Here are some numbered points:
[-2.83  0.47  0.97  1.43  0.17 -0.39 -2.16 -3.88  2.54 -0.21  1.6  -0.38 -1.28  1.35  0.64  0.29 -0.05  0.21 -3.4  -1.89  0.35  0.6  -1.4  -1.56  0.34  1.14 -3.35  0.41 -1.91 -1.67] 0
[-0.11 -0.95 -2.13 -0.4  -0.5   0.07  1.15  0.77 -1.7  -2.36 -0.25 -0.76  0.89  1.7  -0.12  0.57  0.91 -1.61  1.26  0.81 -0.11 -0.75  1.71  0.14 -0.5  -1.09  1.71  0.85 -1.82  0.36] 1
[ 1.29  1.14 -0.36 -1.38  0.33  0.25  1.41  1.87 -0.42 -0.15 -1.5   0.   -0.22 -0.7  -1.7  -1.22 -1.02  1.17  1.73  0.14  0.93  0.68 -0.29  0.21  0.06 -0.71 -0.48  0.26 -0.06  1.26] 2
[-1.27  0.02  0.72  0.92  0.03  0.14 -1.36 -1.82  1.63 -0.41  0.28 -0.2  -0.87  0.7   0.69  0.74 -0.17  0.15 -2.23 -0.84 -0.12  0.58 -0.77 -1.11  0.29  0.3  -1.74 -0.52 -1.38 -0.61] 3
[-2.01  1.35  2.09 -0.59  0.06  0.37 -1.78  3.12 -0.85  0.4  -1.9  -1.66  0.78  0.32 -0.44 -0.93  0.79  1.5   0.01 -1.17 -0.43  1.02 -0.39  1.48 -0.81 -0.62 -0.04 -2.26 -0.24 -3.46] 4
[-1.3  -0.11  0.92  1.37 -0.17  0.57 -1.38 -2.11  2.06 -0.3   0.5  -0.34 -0.86  1.17  0.59  0.27 -0.25 -0.35 -2.32 -1.54 -0.09  0.23 -1.05 -0.99 -0.04  0.32 -2.09 -0.07 -0.28 -0.98] 5
[ 0.98  0.06 -1.22 -0.31 -0.57 -0.91  1.03  0.1  -1.67 -0.05 -0.58 -1.61  0.61 -1.31 -0.9   0.12  1.06 -1.06  1.14 -0.25 -0.95 -0.95 -0.06 -0.79  0.67 -1.61  1.17 -0.08  0.93  2.1 ] 6
[-1.16 -0.37  0.69 -0.27  1.73  0.79 -1.19  1.44  1.03  1.95  1.22  1.05  0.63 -1.57  0.39 -1.85  0.3   0.87  1.17  0.21 -0.13  0.04  2.37 -1.77  1.29  1.03 -0.32 -0.57  1.45 -2.2 ] 7
[ 1.13  0.76 -0.09 -1.43 -0.5   0.26  0.74  1.36 -0.42 -0.02 -0.92  0.18 -0.28 -1.08 -1.27 -0.99 -1.17  1.11  1.58  0.2   0.67  0.29 -0.1  -0.14  0.32 -0.59 -0.41  0.03  0.26  0.99] 8
[-0.5  -0.1   1.11 -0.09  0.85 -0.45  0.87 -0.77 -0.39  0.34  1.07  0.55 -0.22  1.18  0.83 -1.56  0.55 -0.27 -0.35  1.78 -0.09  1.33  0.31  1.77 -0.75 -0.65  0.94  0.57  0.3  -1.2 ] 9
[ 0.73 -1.16 -2.41  0.5  -1.11 -0.76  1.67  1.18 -1.03 -1.17  0.11  0.46  0.82  0.19 -0.46  1.    2.26 -1.24  0.4   0.97 -0.18  0.4   1.22  1.51  0.14 -0.58  1.84  0.01  0.01  1.09] 10
[ 0.49 -0.57  0.62 -0.39  1.39  0.65  1.41 -0.75 -0.07  0.09  1.39  0.29 -0.85  1.09  0.59 -0.27 -0.48 -0.92  0.52  1.38  0.24  1.52 -0.6  -0.27 -0.15 -0.12  1.05  0.63 -0.47  0.03] 11
[ 2.29  0.   -0.23 -0.27 -0.57  0.65 -0.71 -0.11 -0.13 -0.39  0.16  0.41  0.12  1.63  0.72 -0.26 -1.34 -1.82 -0.09  0.31 -1.12 -0.7   0.36 -0.53 -0.89 -0.51  0.64  0.3  -1.13 -0.31] 12
[ 0.55  0.97 -0.89  0.86 -2.05 -0.17 -0.47  3.08  0.51 -0.26 -2.28 -0.4   1.37 -0.54  0.41  0.07 -0.41  0.97 -0.72 -1.58 -0.81 -2.89 -0.14  0.25  1.38  0.36  0.78  0.33  1.53  1.02] 13
[ 1.    0.85 -3.14  0.15 -0.53 -0.57  0.75  0.86 -1.13 -1.99 -1.01 -0.64 -0.58 -1.2  -0.2  -0.53  0.35 -0.8   1.03 -0.08  0.49 -1.15 -0.96 -1.56  1.8   0.06 -0.03  0.21 -0.29  2.36] 14
New points follow, each followed by the numbers of its two nearest points above by angle, seen from the average point of the numbered points, nearest first.
[ 0.77 -1.18  1.2  -0.67 -0.33  0.    0.75 -1.14 -0.54  1.22  0.4   0.29 -0.12  0.99 -0.02 -1.34  0.78 -1.46 -0.08  1.09 -1.09  1.2  -0.19  1.81 -3.12 -1.22 -0.4   1.5  -0.91 -0.01] 9 11
[ 0.6  -0.54  0.66 -0.56  1.39  0.17  1.4  -0.4  -0.09  0.37  1.06  0.6  -0.57  1.37  0.4  -0.4  -0.33 -0.78  0.06  1.35  0.33  1.27 -1.25 -0.22 -0.76 -0.08  0.87  0.77 -0.37  0.16] 11 9
[ 2.17 -1.06 -0.3  -0.35 -0.66 -0.54 -0.44 -2.61 -2.71  1.47 -0.95  0.15  0.46 -1.23 -2.28 -0.3   1.54 -1.28  1.04 -0.36 -0.33 -0.91  2.77 -0.41 -1.51 -2.58 -1.68  0.09  0.22  1.52] 6 10
[ 3.19  0.17 -1.9  -2.66  0.54 -0.94 -0.4   0.89 -2.88 -2.6  -1.36 -0.34 -0.21  0.15  0.14 -1.4  -0.39 -1.76  1.79  0.24 -0.82 -1.82 -0.06 -1.41 -0.41  0.48 -0.39  1.04 -1.13  2.  ] 14 6
[ 0.52 -1.06  0.21 -0.97  1.22  0.68  1.37 -0.68 -0.18  0.52  1.69  0.45 -0.9   1.24  0.22 -0.2  -0.31 -0.89  0.11  1.54  0.74  1.88 -0.44 -0.31 -0.03  0.01  0.96  0.54 -0.16 -0.07] 11 9
[ 0.62  0.37 -2.02 -0.66 -0.31 -0.89  2.01  1.74 -2.03 -0.28 -0.41 -1.92  1.04 -1.   -0.28  1.05  2.3  -0.73  0.02 -0.63 -1.18 -0.91 -0.57 -0.02 -0.23 -0.37  0.54 -0.78  0.67  2.22] 6 10
[ 0.12  0.68  0.42  0.08  0.29 -0.14 -0.77 -1.53  1.06  0.04  0.87  0.36 -0.04  0.19  1.33 -0.97  0.62 -1.12 -0.61  0.58 -0.47  0.84  0.48  1.25 -0.66 -0.1  -0.08 -0.55 -0.79 -1.2 ] 9 0
[-0.45 -0.04  0.24  0.32  1.04  0.69 -1.19  0.89  0.82  1.45  0.73  0.8   0.44 -0.71  0.63 -1.48  0.66  0.82  0.94  0.37 -0.08  0.12  2.15 -1.25  1.67  0.76 -0.25 -0.29  1.12 -1.46] 7 4
[ 0.62  1.49 -0.71  1.03 -2.97  0.21 -0.83  3.48  0.24  0.39 -2.51 -0.24  1.82 -0.9  -0.15  0.51 -0.24  1.52 -0.42 -2.07 -1.24 -2.94  0.08  0.28  1.52  0.15  1.73 -0.02  1.67  0.91] 13 6
